[[127 124 147 126]
 [131 129 132 128]
 [137 144 101 133]
 [142 143 131 108]]
->
[[127 124 147 126]
 [131 129 132 128]
 [142 143 131 108]
 [137 144 101 133]]

[[125 133 145 126 134 103 133]
 [122 144 121 127 109 121 125]
 [128 132 149 139 129 106 119]
 [119 112 120 114 139 125 130]]
->
[[128 132 149 139 129 106 119]
 [125 133 145 126 134 103 133]
 [122 144 121 127 109 121 125]
 [119 112 120 114 139 125 130]]

[[100 122 132 138 144 135]
 [110 104 145 113 123 124]
 [142 143 115 127 144 141]
 [152 122 146 145 122 105]
 [142 114 119 106 108 147]
 [143 113 116 131 112 106]]
->
[[152 122 146 145 122 105]
 [110 104 145 113 123 124]
 [100 122 132 138 144 135]
 [142 114 119 106 108 147]
 [143 113 116 131 112 106]
 [142 143 115 127 144 141]]

[[133 116 128 134 145 104 158 155]
 [117 136 123 129 132 125 137 109]
 [139 112 125 136 135 113 153 129]
 [103 144 120 134 130 130 147 111]
 [139 141 134 122 115 120 129 116]
 [151 147 135 122 106 125 137 107]]
->
[[151 147 135 122 106 125 137 107]
 [139 141 134 122 115 120 129 116]
 [133 116 128 134 145 104 158 155]
 [139 112 125 136 135 113 153 129]
 [117 136 123 129 132 125 137 109]
 [103 144 120 134 130 130 147 111]]

[[142 141 109 146 143 122 145 106 113 144 146 111 144 114 106]
 [115 113 144 110 108 126 114 137 148 111 109 144 117 151 139]]
->
[[115 113 144 110 108 126 114 137 148 111 109 144 117 151 139]
 [142 141 109 146 143 122 145 106 113 144 146 111 144 114 106]]

[[130 108 110]
 [128 132 117]
 [133 127 154]]
->
[[133 127 154]
 [128 132 117]
 [130 108 110]]

[[108 148 150 109 146 109 106 111]
 [126 129 128 126 127 127 126 126]
 [127 129 130 128 128 128 127 127]]
->
[[108 148 150 109 146 109 106 111]
 [127 129 130 128 128 128 127 127]
 [126 129 128 126 127 127 126 126]]
---
[[127 112 121 148 125 117 148 142 136 133 134 144 109 145]
 [109 136 139 118 130 134 124 126 115 118 137 125 148 142]
 [100 138 135 124 127 133 126 129 126 124 119 139 140 146]]
->
[[146 140 139 119 124 126 129 126 133 127 124 135 138 100]
 [142 148 125 137 118 115 126 124 134 130 118 139 136 109]
 [145 109 144 134 133 136 142 148 117 125 148 121 112 127]]

[[124 127 149 129 123 123 123 123 128 128 125]
 [130 125 116 122 131 136 135 135 124 122 127]
 [124 130 148 132 124 121 123 123 131 131 127]
 [132 127 107 126 133 133 134 134 127 127 130]]
->
[[130 127 127 134 134 133 133 126 107 127 132]
 [127 131 131 123 123 121 124 132 148 130 124]
 [127 122 124 135 135 136 131 122 116 125 130]
 [125 128 128 123 123 123 123 129 149 127 124]]

[[145 149 120 145 110 116 143]
 [103 110 124 119 150 132 105]
 [137 143 118 141 115 118 137]
 [137 130 137 122 129 132 139]
 [137 130 139 124 129 133 138]
 [143 144 123 142 110 113 141]]
->
[[141 113 110 142 123 144 143]
 [138 133 129 124 139 130 137]
 [139 132 129 122 137 130 137]
 [137 118 115 141 118 143 137]
 [105 132 150 119 124 110 103]
 [143 116 110 145 120 149 145]]

[[142 128 121 109 145 106 149 146 122 148 140]
 [129 124 132 133 126 132 123 125 132 127 130]
 [137 129 122 114 140 113 143 141 123 141 134]
 [114 129 134 145 112 148 110 112 133 110 118]
 [144 124 125 113 144 109 144 144 126 147 142]]
->
[[142 147 126 144 144 109 144 113 125 124 144]
 [118 110 133 112 110 148 112 145 134 129 114]
 [134 141 123 141 143 113 140 114 122 129 137]
 [130 127 132 125 123 132 126 133 132 124 129]
 [140 148 122 146 149 106 145 109 121 128 142]]

[[115 104]
 [124 144]
 [131 101]
 [103 138]
 [156 136]
 [126  99]
 [101 118]
 [156 135]
 [141 115]
 [130 131]
 [110 106]]
->
[[106 110]
 [131 130]
 [115 141]
 [135 156]
 [118 101]
 [ 99 126]
 [136 156]
 [138 103]
 [101 131]
 [144 124]
 [104 115]]

[[104 131 135 145 119 131]
 [144 117 114 103 130 119]
 [104 131 136 145 119 132]
 [102 131 137 148 118 132]
 [108 131 136 144 121 132]]
->
[[132 121 144 136 131 108]
 [132 118 148 137 131 102]
 [132 119 145 136 131 104]
 [119 130 103 114 117 144]
 [131 119 145 135 131 104]]
